A state moves one step at a time under one of 6 hidden systems, and each row is a state written as 18 numbers. Each run below is a few steps of one system.
j368, trace 1:
[[ -5  15   6   7 -10  -4 -12   0  11  -7  16  11  -1 -12 -15 -13   0  -3]
 [-22   6   1   5   8  -1 -13  -2 -10   1   7  -8 -14  11  10 -15 -14  -9]
 [ 10 -15   0  -9   7  -4  11  -7 -15   9 -17 -14  -6   2   6  -5  -3  -1]
 [ 20 -14   1  -3  -9  20  18   3   7   0 -10   6   3  -7  -7  13  -2  -6]
 [ -9  10   7   6  -2  17  -8   7  11  -6   8   4  10   6   3  25   8  10]
 [ -5  20   4  -9   7 -19 -23  -5   3   2   2  -4  10  -5  -3  -6  13  15]
 [ -1  -2  -4  -2  -6 -16  -4   5   3   0  -5   7  -5 -14  -2 -29 -11 -16]
 [-13 -12  -2  12  -1  11  16   6 -10   1  -2   3 -19  15  16  -5  -4 -17]
 [ 16  -4  -6  -2  11  10  12 -11 -13   0 -17 -12  -5  14  -3  22  13   4]
 [ 24   0 -10  -9 -12   8  -6   4  14  -7   1   3  21 -13 -14  19  -7   9]]
j596, trace 2 (10 x 18):
[[ 10   6  -3   9 -12   6   4   6   3  17 -14   4  -8  12   5  -4 -12   4]
 [  0  -8 -12 -10   3  17 -11   2  15  -3  -1   1  12  -2  10  10 -11  -7]
 [-10 -11   5  -6   1  -3   6   4  -1  -7   6   0  10  -5  -6  16  23   4]
 [  3  11   5  10  -3 -18   7   7   6   6   1   6 -12  -3 -10  -9  14   5]
 [  1   2 -16   1   8  -8 -10  -1   5   0   6  -3 -12   0   4 -14 -21 -10]
 [ -2 -16  -8  -3   5   9   3 -14 -15   3   1 -11   3   4   0  12  -5  -3]
 [ 11   1  11   8 -15  13  12   1   2   5  -3   6   3   2 -12  13   8  12]
 [  2  11   8  -2  -2   0  -7  18  17  -7   9   6   3  -7   8  -4  -8   7]
 [-12  -4   1 -14  21 -10 -14  -7  -1  -3   5  -8   3  -6  11  -4   7   2]
 [  6  -3   3   0  -1  -4   7 -15 -10   8  -9  -2  -8  -6 -24  -6  14  -7]]
j596, trace 3 (10 x 18):
[[-12  20   7  14 -17 -22  -7  -8 -23 -15  33  -3   2   2  -5  -7  -5  22]
 [  9  18  14  -6   9  -6 -19  -5  -6  23  -6 -21  -6   8  -3  -7 -26  28]
 [ 17 -23  13 -26   9  20  -1  -7   9  11 -13  -7   3 -21  -7  -7 -19  -6]
 [-15 -16  26   1  -7  26  14  -4  -3  -8   7  12  -4  -9   5  -6  11 -15]
 [ -7  33  16  13   2  14  -9  -1   0 -14  -2   3 -13  17   4  -2  14  -2]
 [ 20  21 -10 -16   2  -3 -15   4  -1 -24 -18 -11   7  -1   1  -6  -4  -5]
 [ -6 -14  -4 -14 -18  -9   4   0 -17   4 -16   0  24 -10   9 -11   6  -1]
 [-23   0   6  11 -10   5  -4   4   5  32 -15   9  -3   6  -6  -2  12  -4]
 [ -3   0 -12   4  15   7  -3  20  18   1 -12  -1 -17   8  -6   7  -8 -25]
 [  9 -17 -19  -2   3  -5  22   4  -7 -20   2   1   4   2  17  12  11  -7]]
j806, trace 4, 10 rows:
[[ 20  12  20 -23  20 -12  -6 -11 -16 -10 -18 -21  -6  -8  -3 -21   3   7]
 [ 24  -1   9 -11 -11  20  14  -4  -1 -12 -31  11  -4 -13  -2 -21  12 -26]
 [ -7  14   3   3 -23  42 -11  -7 -11  -8 -17   3   8  14  10  -2 -12 -18]
 [  9  25   1   1 -18   2 -13  -3 -17   9 -18 -15  19  17   1  12  -6  28]
 [ 14   3  -4  -1 -20 -22  10  19  10  22 -27  13  12  -5   1 -10   9  12]
 [-23   3 -16  17  -4   2   1  20  15  18 -18  17 -12  14  14  -6  10 -22]
 [ -8   8 -22  13  14   0  -4  10   0   3  -5 -11  -9  29  -3  31   3  -5]
 [ 20 -22 -21   3  -6 -16  26  17  -1  -6   7  -5   4  -1  -6  27 -10  12]
 [-12 -23  -4  14 -14  -1  19   2   8   8  30  21   3  -6  21   4   2  10]
 [-25   8   7   7  17   1 -21 -12  20  15  29   4  -1  -3  -7  15  14  12]]
j806, trace 5, 10 rows:
[[ 20   1  -2  -9 -15  12  -3 -17  -9  -1 -24   4   2 -10 -15 -23  -8 -18]
 [ -1   7  12  -1 -17  28  -4  -5 -13  10 -24  -4  -1  13  10 -12 -16  -5]
 [ 12  20  10  -1  -7  12  -5   4   1  13 -26  -5   8  14   8   6   7  20]
 [  7   6 -11  -3 -17  -9  -1  23  13   7 -27   8  16  -2   2   2   8  -1]
 [-20   6 -18  17 -12 -10   4  19  -3   6 -11   8  -5  18  10  -1   7 -14]
 [  3   6 -23  20   3  -6   5   0  -1  10  -1  -3 -13  24  -6  21   5   6]
 [ 12 -21 -22   2  -3  -5  13  11  12  11   7   2   4  -1  -4  22 -13   7]
 [-21 -25   2   5  -1  -5  12  11   4  10  22   7   4  -2  19   9   2   9]
 [-15   6  12   8  16  -8  -5   0  14   2  25   2  -7  -4  -8  14  21  11]
 [  2  -3  -8 -11  18 -19 -10   6  15 -15  18  -5  -3 -20 -21  -2  -6 -11]]
j359, trace 6 (10 x 18):
[[ -3  -7 -13   2  -3  11  -6 -11  18   9   8  11  11  -2   2  15  12   0]
 [-16  -3   8  -2   2 -11  -7   3  -4   3  12  -8  12  -6 -13  15  10  15]
 [  2   7  14   6  -7 -19   8   6  -7  -4  12   1 -10  -6  -2 -15  -4  15]
 [ -2   1  -3   7   4   8   1 -15   5  -5  11   9 -17  -1   7 -18  -3 -14]
 [ -3 -10   0  -7  16  21  -5 -12  -3  -8   3 -10  -3   4   2  16  -2 -10]
 [ 20  -2  14 -13  -4  10   5   4  -3  -2  -9  -8  13  -2  -3  15  -6  18]
 [  6  11  11  -5 -16   2  -8   3  12  11  -9  11  12 -10   6 -13   2  11]
 [-27   5   6  -3   5  -5 -16  -3   0   4  -4   2  -2  -7  -5 -15  17 -17]
 [ -6  -4   5   0   9  -8  11  10 -20 -17  -5 -15 -15   5 -12  -3  -3 -17]
 [ 25   2  -9   6  -7  10  12   8  -5 -14  -9   0 -10  12  10   0 -18  -4]]
j174, trace 7:
[[ -3 -11  10  -5  -8  -1   3 -17 -17  32 -14  -8  10   3  -6   5   9  19]
 [  9   3   5  -5   6   6  -6   8  29  27 -25   9  -6  -7  -7  -8   3  -7]
 [-20   5  -4 -11  11  -4 -18  24   7 -21   3  -3   2  -3  16 -10 -10 -20]
 [ -7 -17  -6  -3   0 -14  23   5 -27 -20  -3  -8   2   8   7   8  17  -5]
 [ 24   0  -9  17 -28   9  23  -1   2   6 -11  17  -4   3 -15   5   7  -3]
 [ -8  22  -4  12 -17  14 -23   6  14   9  10   7  12   9   7   7 -18  13]
 [-12  -6  -8 -13  22 -21 -13  -6  -2  12  10 -14  13   3  16  15  10  22]
 [ 18 -20  -2 -11  13 -25  18   5  18   4  -1   7 -10 -27 -19  -8  17  -7]
 [-15   4   9  15  -7   7   6  18   8 -22  20  14 -20  -2   0 -15 -12 -23]
 [ -6   4 -10  13   4  14   2 -16 -28 -17  13 -13  -9  28  19  16  -6   3]]
j149, trace 8, 10 rows:
[[  6   9  -1   1 -24  16  -6   4 -14   0 -13  -9  11   8 -11   5 -22   0]
 [  2  -3   7  -2 -12  -6   5  10   8  27 -13  10   8  -4  11  -8   3  17]
 [-12  -1  -7   4  19  -5  -4   4  22  17  -5   7 -11   2  -6   7  24 -10]
 [-14  -2 -22   5   8  -7  -5   9 -11 -14   5 -12  -2  14  -4  15  -7 -17]
 [  4  -4  -3   8 -18  -9  19   3 -22  -9   4   1   2   9  21  -4   0  10]
 [ 17   6   8  12  -7  10  11 -16  10   7   6  16  -5   0  -1   3  17  14]
 [-10   3   1   3   4  18 -23  -4  15  10  16  -2   4  -2 -14  16 -17   3]
 [-22  -3  11 -10  10 -19 -10  11 -13  10   8 -16   2  -2   7  -8 -14  12]
 [ 16  -2  -6  -7  20 -30  13  -5  -2  -4  -2  -5 -15  -6   1 -10  18   4]
 [ 19  -9 -19  -4   6  16   3 -13   8 -27   7   6  -3  -4   1   7  -2 -21]]
j368, trace 9:
[[ 19   5  15   2  -5 -34  12 -11 -21  10   7 -10 -16  -7 -11 -25  -9  25]
 [ 19 -16   2  -1   7  31   6 -15  16  -5  13  12 -22 -11   1 -13 -30 -22]
 [-30 -23  10 -10  17  26  -4  -2 -13  -3  11 -18  10   8   7  32   1  -4]
 [ 18   6  31 -20  -1 -14   3   4  -8   9 -14 -16  14 -14 -25   9  16  32]
 [ 12  17  21  -2 -15  19 -12  13  31 -12   5  20  -1 -22  -3 -25 -15  -9]
 [-49   5   7   4   9  20 -20  -5 -12  -5   3  -1  -2  16  31  -9   7 -19]
 [  9  -3   0 -13   3 -17   6 -10 -30  16 -43 -20   2   6 -15  -5  20  -2]
 [ 38  -4  -9   2 -31  23  17  25  20  -3 -25  15   3  -4  -9   2 -25 -11]
 [-23  10  -3  16  -3  29 -10   5  14   1  16  15   8  23  38  29  12   9]
 [ -4  17 -16  -9  19 -38 -22 -19   1  14  -8 -11   8  -3 -16   4  43  14]]
j359, trace 10, 10 rows:
[[ -7  13  15   0 -15  -3  -8   7 -17   8  -6  -8  10   6   0  -5  -9  16]
 [  3  13   1  -2   9 -14  -8  -3   4   8  -9   0 -15  -2  -1 -25   4  -4]
 [ -5 -14  -9  -5  12   5   4   4   5 -11  -2  -1  -9  -6  -3  -3  -1 -30]
 [ -1  -9   0   3  -4  15  12  13 -11  -5  -8  -6   2  15  10  19  -3  -1]
 [ 18  17  -6   5  -9   1  -1   0   8   7 -11   3   5   9  -1  10   6  17]
 [ -4   1 -14  -8  -2 -13 -17  -2  17   3   6   6  13 -16  -8  -4   4  -3]
 [-27 -16   3   0   1 -16   4  11 -13   5   8  -3   0  -2   3  -3   2  -3]
 [  4   3   5  17   2  -6  17   3  -9   4   1  -1 -25  12  -9  -1   2   1]
 [ 15   6 -14   5   6  13  -6  -5  18 -16  13   5  -9   0  -1   4 -11  -9]
 [  0 -13  -7 -13   5   9  -6  -9   0  -6   8  -2  20  -2  18  18   4  10]]
j149, trace 11 (10 x 18):
[[ -3   8 -14   7  -7   3  -6  15   6   3 -16   1  -3   9 -13   6  -2 -19]
 [-12  -1 -13   7 -14  -2   2  11  -8   7 -13   1   5  15  15   3  -1  -4]
 [ -4  -1  -5  14  -7  -5  13  -1  -2  13  -4   9  -1  10  -1  11  23   7]
 [ -2   1 -15  19  -5   0   3   4   8   4  13   6  -7  10  -9  19  -1   1]
 [-18   1  -1  10  -2  -1  -4   3  -5   5  18  -3  -2  12  16   5 -13  10]
 [ -4   4   7   3   8 -17   3 -10  -8   8  13  -5  -3   2   3   3  14  21]
 [ 12  -3 -11   1   9 -10   2  -9   8  -5  23  -1  -5  -8  -9   6  -5   6]
 [ -6  -8   8  -7   9   8  -3  -7  -4 -10  17  -4  -6  -3  14  -5 -17  -3]
 [  7   4  23 -11   7   5   1 -11 -11  -6  -1 -10   0  -5   0  -5   8  12]
 [ 22   1   1 -13   0   0  -5  -1  12  -8   2   0   6 -19 -17   0  -7   4]]
j174, trace 12:
[[  5 -12  20   1   3   8  24  -5  -5   3  -5   7 -15  -3   7 -10  14  -3]
 [  5  10 -10   6  -5  28 -12 -11   8  -7  -7   7  -5   6  -5   1  -6 -22]
 [-10  10   3  -6  -6   1 -20   0 -18  -2   0 -19  13   7  -7   7 -15   8]
 [  8  -3  17  -9   2  -8   9   0  -4  22 -18  -4   3  -4   4  -4  18  19]
 [  2   1  -5  -5   1   7  -5   5  28   4 -12  19  -3 -12   1 -14   7 -22]
 [-28   1 -11   1   2  -8 -10  15 -10 -19   9  -7   1   7   3  -1 -12 -20]
 [ 10 -10  -5   5  -4 -14  27   2 -25   0  -8  -8  -5  13   3  12   6  10]
 [ 28   3  -4   7 -23  17   8   0  21   8  -9  18   8  -5  -2   4  -1   7]
 [-26  11  -2   0   0   6 -31   5  15   3  17   1  16   2   6   9  -5   6]
 [ -9  -8  -6  -9  26 -34   2  -3  -7   5   6 -13  -5  -1   0   6  20  11]]

Which system made each of these runs?
trace 13, 2 rows:
[[ 11 -28  -6   4  -2  26  25   5   1   2  -5   4 -11   1   2  12 -14 -17]
 [-10  -6  13   3 -10  28   0  -1  -3  -2  18   0  13   8  19  22 -11  19]]

j806
trace 14, 2 rows:
[[ 12  12   5  -7  -8  24  -7  -5   7   8 -36   4   5   2  -6  -3  12 -12]
 [ -2  11  -4  -1 -19  11  -8  20  -6  -1 -27  -5  11  11   0   1 -14  -9]]

j806
trace 15:
[[ 14  -2   7  -3   4   1  13  25   6 -27  -3  -1 -14  -5  -1  -5 -12 -16]
 [ -2  -2  -5  -1  -4  -1   5 -13 -13  -8   6   4   4   6  36 -10  11   8]]

j596
trace 16, 2 rows:
[[ 22  30  -8   5  -8  10 -23  -6  37 -12   2  21  -1 -13 -16  -6   3  -8]
 [-39   8   3  -6   3 -19 -32  -3 -17 -13  33 -15  12  -2  11 -13 -16   8]]

j174
trace 17, 2 rows:
[[-18   5 -13   8  19 -10  -9  -8   4 -14  26   3 -16   2   6  -3   9 -15]
 [ 12 -21  -7  -5  11  -2  16 -13 -17 -17  14 -12  -3   0  -3  19  -1   4]]

j359
trace 18 (2 x 18):
[[ 12  14  -9   0  10 -30  -5   3  -1  -4   1  -9  -5   0  -8  -4   1  11]
 [  7 -19 -18  -3  -4  -9   8   0  10  -2   8  11  -1 -14   6 -10  -9 -10]]

j359
trace 19, 2 rows:
[[  5  14  19   2 -18  25  -9   7  13 -20  14  11   6  -9  -3   0 -13   1]
 [-15  15  22 -16  14  -6 -17  11  -7 -19   6 -14  10  -1  23  -6   4  12]]

j596
trace 20 (2 x 18):
[[ -8  11   5 -11  12 -16  -5  41  32  -4 -13   9   2 -10   9  -7  18  -9]
 [-15 -14 -25  -7  25 -33   0  -6  -1  -3  -5   0 -10  -5  11 -20  25 -24]]

j596
trace 21 (2 x 18):
[[-14 -13  10  10 -15   8   4  13  17  36   5  16   1  -4   6  -3 -12   9]
 [-18  -3   1   0  33  15 -13   5  24   3  14  -5 -15   5   2  17  -2 -11]]

j596
trace 22 (2 x 18):
[[ 13 -13  10  -1  24   0  15 -11   4   5  13  -7 -19  -2  -7  11   2  10]
 [ 19   8  15  -4   7  17  -5 -10  14 -16  11   3 -12 -14 -16  -4  -9  -7]]

j174
trace 23:
[[ 14   7   7   1 -17   3  -2  12 -10 -19   8 -12  13  -3 -36  25 -16  10]
 [ -1  22  21   4 -13   9 -18  -2   8   6  21   3   8  -1  16  -3 -21  32]]

j368
trace 24 (2 x 18):
[[  1  16  16  13   5  15  -4   9   6   6   4  -5 -17  15  -1   6 -18   9]
 [ 14   8   2 -16  16   7 -15 -12   1 -12   2 -10   8  -2  16   4   1  14]]

j174
trace 25, 2 rows:
[[  7   6   1   6 -26   2  -3   9   2 -16   9   7  11 -13 -25   5 -10  -1]
 [-20   1  15  -2   4 -14  -3  23  -9   2   8  -9   3   7  27  -6 -11  17]]

j596
trace 26, 2 rows:
[[  5   5  -1  -5  -7   6 -22   6  -7  12   4 -23  13   5 -15  16 -45  20]
 [  5  -9  14 -11   0 -31  18  14  -6  11  -5   0   5  -7  31 -16   7  30]]

j806
trace 27:
[[-28  -2   6  -1   4 -19  -1   5 -18 -17  12  -2  -4  -5   9 -20   8 -13]
 [ -1  15  -5  11   3  -1  -2 -17 -16  19 -17  -8 -18  21  -6  -6   8   0]]

j596
